In each game, the first row plays the second. By how much does the first row win? 15 means about a draw, 30 a big win and 0 a big loss. Wins can go round in a circle. Each row has two weighted sums of its numbers, A and B, taken from their middle values. A row wins by its A times the other's B, less its B times the other's A.
array([   0.,   34.,   89.,   -9.,   82.,  -11.,  -97., -105.,  -54.,  -54.])
array([ 7.,  3.,  5.,  1.,  1.,  0., -2., -8.,  0.,  5.]) ~ 17
array([ 2., -7., -4., -9., -2.,  3.,  4., -1., -7., -9.])
array([  8.,  -2.,  -5.,  -1.,  11.,  -2.,  -7., -13.,  -5.,   0.]) ~ 14
array([17.,  1., -2.,  2., -4.,  4., 10.,  2., -6., 15.])
array([ 14.,   9., -11.,   0., -11.,  -5.,   5.,  14.,  14., -24.]) ~ 14
array([ 15.,  -2.,  -5.,  12.,   1.,  -2.,   7.,   0.,  -3., -12.])
array([18., 10., -9.,  4., -4.,  0., 10.,  4.,  0.,  5.]) ~ 15
array([13.,  6., -2.,  5., -3., -8.,  3., 12.,  2., -8.])
array([ 16.,  -1.,   3., -15.,  15.,   9., -11.,  -6.,  -2., -14.]) ~ 14
array([  62., -127.,  123.,   97.,  127., -127.,  -43.,  -54.,   48.,   43.])
array([  7., -54., -10.,  63.,  -1., -17.,  29.,  10.,  38.,  29.]) ~ 4
array([  8., -12., -10., -20., -13.,   7.,  29.,  -3.,   3.,   3.])
array([ 7., -2.,  1., -1.,  0., -8.,  3.,  4.,  6.,  6.]) ~ 15
array([  9.,   0., -10.,   0.,   3.,  -1.,  11., -10.,  -2.,  -5.])
array([  6.,   0.,  -1., -23., -19.,  15.,  12.,  12.,  -6.,   1.]) ~ 16
array([-3., -9., -9., -5.,  0., -7.,  3., -8., -6.,  6.])
array([ 9.,  1., -8., -8., -7.,  1.,  9., -9., -4., 10.]) ~ 14
array([  0.,   7.,  -1.,   2.,  13.,   3.,  -3., -16.,  -7.,   2.])
array([ 27.,   7.,   4.,   3.,  -5.,  -5.,   3.,  22.,  -4., -10.]) ~ 17
array([ 31.,   1., -46.,  15., -43.,   4.,  87.,  50.,  15.,  52.])
array([  9.,   0., -10.,   0.,   1.,   7.,  -6.,  -1.,  -4.,   1.]) ~ 14
array([ 40., -22.,  74.,  28.,  17., -35., -78.,  14., -48., -23.])
array([ -1.,   0., -15.,  30., -25.,   2.,  11.,  23.,  18.,   8.]) ~ 18
array([  4.,   7., -12.,  33., -33.,  -2.,  15.,  12.,  29., -36.])
array([  4.,   4.,  -5.,  -3.,   1.,  -8.,  -3., -10.,  -1.,   1.]) ~ 17
array([-2.,  5., -5.,  2., -4., -8., -5.,  2.,  7.,  5.])
array([ 7., -9.,  8.,  8., 25., 10.,  8.,  7.,  5., 28.]) ~ 16
array([-14., -13.,  -2.,  55.,  24., -66.,  41.,  55.,  46.,  97.])
array([11.,  0.,  3.,  7., -3., -3.,  3., -3.,  0., -2.]) ~ 17
array([ -8., -12., -10.,   5.,   4.,  -9.,  -3., -16.,   0.,   9.])
array([-68.,  35., -12., -69., -16.,  -9.,  51., -77.,  66., -46.]) ~ 8
array([-17.,  10.,  27.,  -1.,  27.,  20., -42., -40., -25.,  -4.])
array([-1.,  7., -5.,  9., -6.,  2.,  3., 12.,  3., 12.]) ~ 15
array([  8.,   0.,  -1., -15.,  -1.,  -1., -13.,  -1.,  -2., -17.])
array([ 4., -8., 11., 32.,  8., -7., -3.,  3.,  3., 23.]) ~ 16
array([10., -1.,  1., -5., -8., -5.,  7., -3., -5.,  5.])
array([ 18.,  12.,  10., -32.,  -1.,   3.,   1.,  -5.,   1., -22.]) ~ 13
array([ -7.,  -4.,   8.,  86.,  48., -14., -41., -12.,  -2.,  -7.])
array([-47.,  36., -38.,  26., -29.,  37.,   5.,  71.,  -9.,  -5.]) ~ 14
array([ -4.,   1., -14.,   2.,   0.,  -4.,   1.,   3.,   1.,   5.])
array([ 2.,  2., -4.,  0., -2., -5., 11., -2.,  2., -1.]) ~ 16
array([ 34., -21.,  -2.,  34.,   0., -22.,  25.,  13.,   8.,  34.])
array([-5.,  0.,  0., 13.,  4.,  6., -5., -8., -2.,  9.]) ~ 13
array([-74., -80.,  72., -82.,  28.,  65., -61.,   3., -32.,   4.])
array([  7.,  39.,  41.,  27.,  46., -35., -29., -58., -18., -11.]) ~ 17
array([ 6.,  3., -7., -4., -4., -2., 10.,  5.,  2.,  9.])
array([-25., -78.,   1., -30.,  25., -41.,  44., -25.,   9.,  51.]) ~ 14
array([-15.,   1.,   3.,  -8.,  16., -11., -24., -20.,  -7.,  -5.])
array([-24.,  13.,  77.,  -2.,  66.,  10., -81., -87., -17., -74.]) ~ 16
array([  4., -11.,  -2.,  -5.,  -1.,  -6.,   2.,  -7.,  -5.,   5.])
array([ -2.,  -2.,  -8.,   2., -11.,  -6.,  10.,  -4.,  -6.,   2.]) ~ 15
array([ 2., -1.,  2., -8., -5.,  0.,  1., -7., -5., -6.])
array([ -3.,  15.,  32., -10.,  32.,  -7., -35.,  -6., -24.,  36.]) ~ 16
array([ 8.,  3.,  2., -6., -2., -7.,  2., -4., -3.,  8.])
array([ 8.,  5., -1.,  6.,  0.,  4., -1.,  4., -3., 10.]) ~ 15
array([11., -5.,  2.,  7.,  5., -4.,  2.,  4., -1.,  1.])
array([  2.,  -7., -23.,   5., -21.,   2.,  26.,  24.,   9.,  11.]) ~ 15
array([ -2., -30., -16.,  -7.,  -1., -25.,  15., -16., -11.,  26.])
array([  7.,   9.,   1.,  11.,  -2.,   2.,   1.,   2., -14.,   9.]) ~ 14
array([10.,  4., -3.,  5., -3.,  3.,  4.,  4.,  1.,  2.])
array([ -23.,   25., -121.,   -2.,   -9.,   81.,   89.,   60.,  127.,    2.]) ~ 13
array([ -6.,  -6., -13.,   0., -12.,  -8.,  12.,   3.,   5.,  13.])
array([-45.,  13.,  20.,  49.,  57., -38., -29., -13.,  -7.,  66.]) ~ 21
array([ 20.,   0., -45., -39., -40.,  55.,  89.,  29.,   6.,  35.])
array([ 0.,  5., -6.,  1., -3.,  1.,  4., -5., -1.,  0.]) ~ 15
array([ 26.,  -9., -37.,  48., -45., -16.,  60.,  50.,  47.,   8.])
array([ 37., -73.,   5.,  14.,   5., -36.,   7., -12.,  12., -33.]) ~ 6
array([ 5., -2.,  2., -5.,  0.,  5.,  6.,  5.,  1., -5.])
array([ 1., -9., -3., -5.,  3., -6., -1., -1., -2.,  8.]) ~ 14
array([ 22.,  10.,  -7., -21., -22.,   9.,  25.,   8.,  14., -51.])
array([ 1., -6., -6., -2., -1.,  3., 12., -4., -5.,  5.]) ~ 9
array([  8.,   5.,  -9.,  16.,  -8., -16.,   5.,  -1.,   5.,   4.])
array([ -7., -13.,  -7., -20., -12.,  -3.,  13.,  -1.,   1.,  -8.]) ~ 14
array([ -9., -19.,   5., -50., -18.,  69.,   8.,  -3.,  -4., -14.])
array([  4.,   6.,  -1.,  32.,  -3.,  11., -18.,  13.,   5.,  -9.]) ~ 17
array([-1., -4., -1.,  5., -8., -2.,  4., 12., -4.,  8.])
array([-14.,   8.,  21.,  -8.,  25.,  -8., -35., -35., -13., -26.]) ~ 15
array([-1., -4., -4.,  2., -7.,  7.,  8., -2.,  3.,  8.])
array([  5.,  -8., -20.,  -9., -16.,  17.,  18.,  28.,   4.,  16.]) ~ 16
array([-14.,   8.,  16.,  45.,   7., -15., -33., -13.,  -4., -14.])
array([ 8., -4., -5., -5., -3., -5., 13., -2., -2., 11.]) ~ 15
array([ 4., -1., -4.,  3., -2.,  6.,  2.,  3., -4.,  8.])
array([ 5., -2.,  4.,  1., -1., -2., 10.,  7.,  7.,  3.]) ~ 15
array([ 5., -3., -2.,  5.,  1., -8.,  1., -4.,  4.,  8.])
array([10.,  6., -3.,  0., -2., -6., -4.,  0., 10., -5.]) ~ 14
array([ 2.,  3., -9., -6.,  0., -4.,  9., -2., -7.,  3.])
array([ -7., -21.,  -2.,  36.,  21., -21.,   9., -10.,  -1.,  42.]) ~ 12
array([ -99.,  127.,  -55.,  -26., -120.,  105.,  -60.,   53.,  -61., -103.])
array([-1.,  9., -8.,  4., -1.,  0., -9.,  4., -2.,  2.]) ~ 22
array([-2.,  7.,  1., -6.,  0., -4.,  8.,  7.,  1., -3.])
array([-53., -16.,  -8., -52., -19.,  45.,   6.,  49.,  -2.,  28.]) ~ 12
array([ 11., -12.,  14., -52.,   2.,  30.,  -1.,  -4., -13.,  -4.])
array([ 8.,  2.,  3.,  4.,  2., -2.,  5.,  3., -4.,  9.]) ~ 14
array([ 3.,  5.,  2.,  0., -2., -4.,  2., -3., -3., 10.])
array([  6.,   0.,   6., -16.,   0.,   8., -13., -11., -12.,   5.]) ~ 15
array([ 0.,  5., -7.,  2., -7.,  7., -1.,  0.,  2.,  5.])
array([  6.,  15., -29.,  42., -18.,  -5.,  60.,  53.,  27.,  30.]) ~ 16
array([ 33., -48., -30.,  45.,  -3., -38.,  74.,  20.,  46.,  46.])
array([  5.,  11.,   8.,  17.,   7.,  -4., -15., -10.,  -5.,   3.]) ~ 13
array([ 62.,  37.,  79., -10.,  46.,   9., -73., -82., -29., -66.])
array([ 18.,  10.,   7.,  25.,  -9.,  -7.,  11.,   1.,   1., -26.]) ~ 3
array([-24., -13.,  76., -54.,  71., -19., -49., -58., -28.,  41.])
array([  4., -10., -12.,  -9.,  -9.,   0.,   2.,   3.,   1.,   1.]) ~ 14
array([12., -1.,  4., -4., -2.,  7.,  5.,  5., -4.,  1.])
array([  5.,  -2.,   3.,   8.,  -1.,  -8.,   3., -11.,   5.,  -2.]) ~ 16
array([ 8.,  1.,  1., -2.,  1.,  5., -2.,  1.,  0., -1.])
array([-6., -4., -3.,  0.,  7., -4.,  7.,  1.,  2.,  3.]) ~ 14
array([-1., -2., -2.,  2.,  4., -2., 11., -7.,  3.,  2.])
array([ -1.,   5.,  81., -55.,  30., -36., -55., -99., -60., -47.]) ~ 19
array([10.,  8.,  2.,  5., -8.,  5., -4.,  0.,  5.,  4.])
array([-6.,  0.,  0., -3., -2., 13., -5., -1., -6., -4.]) ~ 15
array([ -4.,  12.,  43.,  20.,  33.,  40., -52., -44., -26., -18.])
array([  8.,   3., -11.,   7.,   0.,  -2.,  -1.,   0.,   0.,  -1.]) ~ 15
array([ -1.,   3.,  -1.,   4., -12.,   4.,   4.,   5.,   2.,   3.])
array([-10.,  -8.,  19., -27.,  15.,  41., -27., -10., -10.,   1.]) ~ 15
array([  9.,  10.,  -6.,   0.,  -6.,  -4.,   7., -11.,  -6.,   0.])
array([ 11.,  -3.,  -1.,   0.,   8.,  -3.,  -2.,  -1., -11.,  16.]) ~ 16
array([  6.,   2., -10.,   2.,  -4.,  -5.,   2.,   1., -10.,   2.])
array([-51.,  37.,  21., -33.,  27.,   1., -44., -25.,  -5., -69.]) ~ 18
array([ -5.,  -8., 109.,  40.,  82., -60., -72., -30., -24.,  47.])
array([10., -4.,  0., -2.,  1., -5.,  4.,  3.,  2., -2.]) ~ 18
array([ 1., 10.,  2., -5.,  1., -6., -2., -8., -2., 10.])
array([ -3.,  -8.,  -5., -10.,  -5.,  -2.,  11.,  -2.,  -3.,   5.]) ~ 15
array([  2.,   4.,  14.,  26.,   3.,   4., -18., -27.,  -7., -20.])
array([ -3.,  -5., -12.,   8.,   2.,   9.,  -1.,   6.,   1.,  11.]) ~ 17
array([-11.,   0.,  -8.,  19.,  15.,   0., -16.,  -8.,  -6.,  12.])
array([ 26., -85.,  81., -70.,  82., -50., -21., -79.,   0.,  27.]) ~ 28
array([ 1., -5.,  1., 11.,  2.,  2.,  1., -4., -4.,  2.])
array([ 7., -8.,  9., -7., -5., -1.,  2., -8., -4., -2.]) ~ 15
array([ -5.,   0., -15.,  12.,  -4.,  -1.,   8.,   2., -10.,  11.])
array([ 5., -2., -5.,  8., -3., -3.,  1.,  7.,  4.,  8.]) ~ 14
array([ 8., -1., -1.,  7., 10.,  1., -7.,  3., -7.,  5.])
array([  6.,   4.,  -3.,  -7.,   8.,   1.,  -1.,  -7., -10.,   6.]) ~ 15
array([  6.,  -7.,  -3.,   6.,   4.,  -2.,  -8.,  -4.,   0., -16.])
array([ 2., 13.,  4., -6., -2.,  0.,  7., -3.,  5.,  5.]) ~ 16
array([-42.,  18., -85., -30., -65.,  85.,  83.,  27.,  44., -38.])
array([ 0., -1., -7.,  3., -1., -7.,  5.,  2., -1.,  1.]) ~ 13
array([-21., 127., -72., -34., -80.,  55., -36.,  11., -18., -75.])
array([12., -4., -6., -7., -2., -5.,  2., -1., -1.,  3.]) ~ 14
array([11.,  9., -1., -1., -5.,  6., -2.,  2.,  2., -9.])
array([  2.,  -2., -12.,   0., -15.,  -6.,  12.,   5.,   2.,  -7.]) ~ 15
array([ 8.,  1.,  0., 10., -3., -3., -3., -5., -5.,  4.])
array([ 7., -5., -8.,  1., -2., 13.,  5., -1., -2.,  6.]) ~ 16
array([-22.,   5., -24., -20., -40.,  41.,  20.,  28.,  -2.,  -9.])
array([ 8., -6., -7.,  3., -8., -4.,  0., -2., -7.,  6.]) ~ 16
array([ 8.,  2., -6., -1., -2.,  4.,  2.,  3.,  0., -3.])
array([-33., -64.,  25., -49.,  37.,   9.,   9., -56.,   3.,  46.]) ~ 14
array([ 5.,  0., -4., -7.,  2.,  1., -3., -5., -5.,  3.])
array([ -2.,   4., -13.,  -4.,  -2.,   5.,   3.,  -4.,   0.,   4.]) ~ 15
array([ 21., -14.,  77.,  24.,  43., -39., -84.,  17., -48., -21.])
array([-20., -12.,   8.,  18.,  11.,   7., -26.,  -4.,  -7.,  14.]) ~ 8
